Each row is where one point has got to under a steady rotation. How many steps took it there?
The counts run from 0 to 195.
[117 130 166 129 148 162 152  92 137 144 108 137 155 184 129 175 117 165
 148 110 134 160 184  97 131 125 105 162 106 148 103 113 140 120 142  79
 145 181  95 148 140 151 136 104]
149
[101 136  86 113 133 101 142 198 121 111 135 111 134 143 123 122 129  91
 131 148 124 101 101  67 166  85 145 119 144 109 107 159 119 109 159 132
  73 123 138 139 167 140 152 137]
96
[112 117 146 133 138 103 128 104 155 104 116  93 174 133 128 102 133 141
 135 107 115 124 160 125 168 120 148 161  64 122 145  91 120 110 121 179
 158  80  76 123 122 163  96 126]
47
[ 64 136 153 157 180 172 129 136 133 136 162 115 126 141 136 155 116  82
 145 101 136 115 148  93 113 152 124 103 177 151 135 162 105 155 143 114
  79 146 132 110  92 132 115 104]
165
[146 111 151 119  80  93 133 136 114 174  80  99 100 140 126 120 100 205
  96 158 167 131 140 114 122 106 114 120  93 119 152 154 117 115 119 140
 165 129  96 108 107 139 102 119]
69
[162 135 119 142 164 140 145 115 117 142 132 173  95  86  95 136 148 109
 119 125 152 158 100 149 133 145 107  84 106 121 158 137 130 146 100 133
 149 113 188 176 104 105 159 135]
123
[138 154 113  91  80 131  82 111 122 132 143 106  71 110 110 104 124  98
 139 159 167 143 129 140 145 114 108 126 119  71 155 144 145  71 108 173
 145 156 147 133 176  97 152 150]
90
[182 156 161 103  98 145  85 100 178 143 100 117  91 159 145  88 106 165
 115 141 109 129 174 135  96 108 152 135 126 144 154 146 152 141 155 121
 118 171 127 145 119 131 167 122]
4
[131 102 145 146 119 123 103 118 111 122 113 126  71  97 106 130 138 116
 147 116 160  87 126 194 128 166 184 150 163 126 146 142 108 177 132  98
 120 103 163 149  80 119 137 119]
188
[151 112 136 137 122 105  80  99 143 125  71 114 112 127 106 131 163 137
 145 125 135 102 148 228 129 160 139 137 157 119 132  99 119 148 105 113
 137  99 140 141  92 117 131 155]
190
[173 125 119 153 148 146 108 125 121 163  77 138 147 102 171 100 139 128
 110 140 152 128 123 145  99 155 156 130 124 113 164  85 106 161 180 144
 164 115 152 156  82 178  99 128]
37
[150 118 130 169 142 156 139 132 110 170  99 124 125  93 148 100 116 119
 112 150 147 120 130 128 108 137 159 125 113 105 168 108 119 168 174 150
 140 123 177 148  66 168  92 121]
36
[ 84 134 124 132 178 150 116 135 143 126 154 134 170 174 160 164 141  76
 134  87 119 126 135 110 110 156  86 129 168 144  86 121  89 144 154 120
  87 145 126  95 134 147 107 113]
163
[114 129 175 118 140 181 153 103 134 143 137 150 114 174 114 161 100 154
 141 129 145 142 173  87 134 128 125 173 102 156  99 137 144 138 155  76
 145 193 107 138 145 134 136  81]
150
[ 94 157 116 142 134  94 106 152 132 111 132 162 109 103  76 113 138 141
 167 168 114 110 124 116 167 115 128  85 147 130 113 121 155  94  66 139
  98  94 130 157 145  83 122 156]
110
[114  99 154 126 131 113 155 102 159 110 146 114 158 122 126 102 121 129
 126 104 119 118 147 107 170 123 165 190  59 119 126  97 134 122 136 174
 163  87  85 106 123 159  97 104]
48
[ 71 138 162 161 154 168 109 120 133 155 122  98 131 145 154 173 103 108
 146  99 138 127 171 109 103 158 123  93 178 155 158 148 112 136 137 111
  80 134 127 130  84 150 108 125]
166
[123 125 164  95 116 193  92 108 106 156 114 154 104 123 156 141 120 112
 150 137 134 123 143 186 140 182 170 143 190 119 120 112 116 151 115  83
 130 121 122 121 137 139 107 108]
20
[ 96 119 135 154 133 161 135 145 111 161 139 127 161 133 188 119  79 128
 146 120 128 138 118 155 128 128 137 131 136 122 138  98 122 140 139 171
 125  96 158 131 106 202  58 139]
33
[118 138 147  84 102 142 122 101 136 142 133 139  98 113 157 155  98 100
 133 113 174 131 116  91 126 142 136 118 170  97 157 160 148  99 165 104
 164 152  57 117 177 132 132 103]
85
[129 179 136 125 185  99 153 119 166  96 126 158 149 144  98 126 138 145
 131 102  96 137 137  78 145 115 152  98  98 174 133 135 108 139 102 115
 125 110  87 169 143 116 171 134]
129
[158 121  90 158 149  77 134 115 115 111 116 106 179 132 119 130 191 169
 131 153 125 120 112 145 104  94 101 147 125  91 126 109 113 129 140  99
 154 116  80 130  87 137 159 114]
60
[115 135 149 149 159 148 153 103 140 148  99 118 165 182 127 174 129 180
 140 130 117 156 190 102 122 104 106 141 109 150 124 117 136 118 128  82
 108 173 101 156 114 140 148 118]
148
[139  82 116 120 124 132 125 138 106 160  38 127 100 105 145 181 127 113
 127 139 154 145 152 114 173 157 134 109 140 100 157 110 153  97 149 105
 108 102 151 165 132 150 121 148]
102
[ 92 151 123 136 146 146 123 146 151 128 172 159 178 160 150  85 113 117
 159 148  91 102 122 126 143 122 131 161 154 124  78  77 123 138 130 164
 131 126 113 102 161 160  61 124]
29
[141 143 141 126 109 156  70  93 141 149 103 129 127 144 127  97 151 134
 147 179 112 119 167 186 134 159 119 143 142  99 117  52 130 121  87 141
 142 130 129 117 123 123  84 141]
24
[168 144 114 111 126  95  79 150 127 128  54 172  96 102  99 141 161 134
 145 168 129 114 129 100 147 150 149 104 164 122 117 107 150 114 142  82
 132 105 115 166 137  95 136 136]
106
[144 137 100  89 106  88 116 151 102 133 137 126 128 140 147 130 148 113
 103 130 146 131  65 146 101 132  67 115 154 107  98 147  67 129 101 137
 132 110  95  67 157 122 126 138]
75
[ 80 116 150 126 117 103 160 133 106 139 122 106 152 155 129 155 119 198
 152 130 167 118 132 143 138 104 131 123 140 131 134 153 108 113 105 112
 165 107  45 135 129 166 125 116]
65
[ 86 130 164 155 154 169  97  97 142 158 107 107 130 149 165 181 104 107
 154  87 149 133 174 138 106 172 110 103 164 137 168 133 137 114 144 124
 103 142 127 130 103 158  99 130]
167
[152 166 109 141 152 131 127 122  87  99 175 142 140 115 114 139 150 135
 133 127  98 158  99 144 102 113 101 141 145 142 116 156 112 143 111  84
  60 144 132 130  97  92 185 119]
142
[110 110 132 129 142 170 155 130 132 123 166  79 123 170 130 108 133  91
 114 145  83 128 159 156 149  84 130 151 125  89 102 148 107 146 104 137
  53 138 176 121 113 144 138 126]
12
[144 164 125 122 117 138  72 143 111 164 104 106 117 162 120 110 139 148
  99 150 125 148 154 140  93 137  68 129 113 162 111 120  93 126  95 141
  88 160 181 111 109 103 110 153]
157
[126  95 126 132 149 155 151 132 139 135  91  85 156 191 168 140 130 117
 104 138  82 129 174 135 144 103 125 144 133 102 106 117 103 142 145 109
  62 127 145 133 111 180 116 135]
14
[106 182 119 132 124 112  50 139 155 100 149 113 134 165 131  86 137 126
 171 112 131  95 140 178 104 129 117 143 155 154 105 124 104 114 128 181
 100 125 142 142 137 148 136 171]
176
[120 162 130 147 138 123  96 141 168 129 128 131 150 157 116  57 142 136
 138 196  76  94 142 113 126 104 143 138 150 111 100  66 125 144 123 154
 116 138 118 114 118 123  83 126]
27
[124 168 170 104 103 158  89 139 107 158 104 151 107 165 141 141  90 189
 137 127 154 148 157 126  97 155 116 148 135 195 103 144 107 136 114 107
 126 159 119 133 155 134 124 123]
153
[136 168 137 108 113 149  49 102 171 115 147 152  99 142 118  85 137  92
 165 118 151  92 148 142  92 164 135 166 143 143 114 120 138 124 164 150
 157 166 141 124 153 111 135 116]
173
[118  71 130 133 150 145 151 133 159 113 122 106 139 167 144 134 121  80
 122  90 135 103 152 144 145 121 143 180 101 109 103 122 135 147 204 142
 115 122 173 127 114 185 119 126]
182
[144 160 145 111 120 143  34  94 174 132 102 146 113 143 136 110 136 114
 147 112 150 106 159 141  87 165 123 150 148 144 130 100 140 120 174 141
 163 165 125 134 138 126 126 131]
172
[164 126 162 105 109 129 121 101 123 132 111 143 118 132 150 157  68 152
 110  78 106 192 147 131 141 134 110 159  56 173 152 137 152 110 106 147
 108 119 144 129 133 137 119 137]
135
[135 136 119 116 150 150  95 126 140 143 147 122 130 176 118 122 163  94
  92 133 123 140 139 121 108 143  48 157 104 125  74 102  92 137 121 150
 107 171 176  80 126 100 112 126]
159
[109 124 100 132 138 100 147 136 106 135 137  74 145 126 134 144 141 109
  92 141 132 131 100 116 122  97  73  63 152  77 156 159  86 112  97 137
  83 116 101  90  99 126 126 151]
78
[ 93 126  84 114 130 105 148 195 105 118 110 116 148 145 151 140 117 103
 133 126 133 120 104  79 167 100 143 110 165 114 109 154 119  95 154 125
  58  98 128 148 168 166 140 158]
97
[117  77 133 145 139 134 151 146 153 121 131 117 122 146 128 124 117  82
 120  99 140  84 140 119 136 123 176 173 123 125 113 146 140 165 216 119
 108 123 179 130 101 174 128 104]
183
[124  85 131 121 153 167 158 126 140 144  98 114 146 190 166 145 129  91
 113 131  94 133 159 134 150 125 137 157 140  95  98  98 118 150 159  98
  91 133 137 118 131 180 107 122]
15
[162 123 116 114 124 115 101 140 129 135  67 165  68  85  94 140 154 116
 131 170 142 108 136  87 161 145 163 110 149 101 128 108 157 117 156  87
 131 127 146 153 129  84 147 116]
105
[101 142 142 151 145  93 121 110 154 114 117  82 165 124 119  96 146 153
 143 119 109 107 162 121 154 115 161 135  79 130 163  96 102 115  96 177
 135  76  87 137  94 157 109 135]
46
[118 153 162 101 100 169  98 141  94 161 154 129  69 144 113 122 105 142
 125 145 152 147 148 137 111 148  98 152 111 166  93 152  94 133  89 135
 117 174 177 109 135  96 121 111]
155
[153 178 125  96 107 147  93 148 143 116 167 115 101 165 131  68 129 133
 122 157  99 107 119 169 100  93 151 148 154 139  97 157 103 155 113 132
  68 146 155 134 143 117 165 129]
8
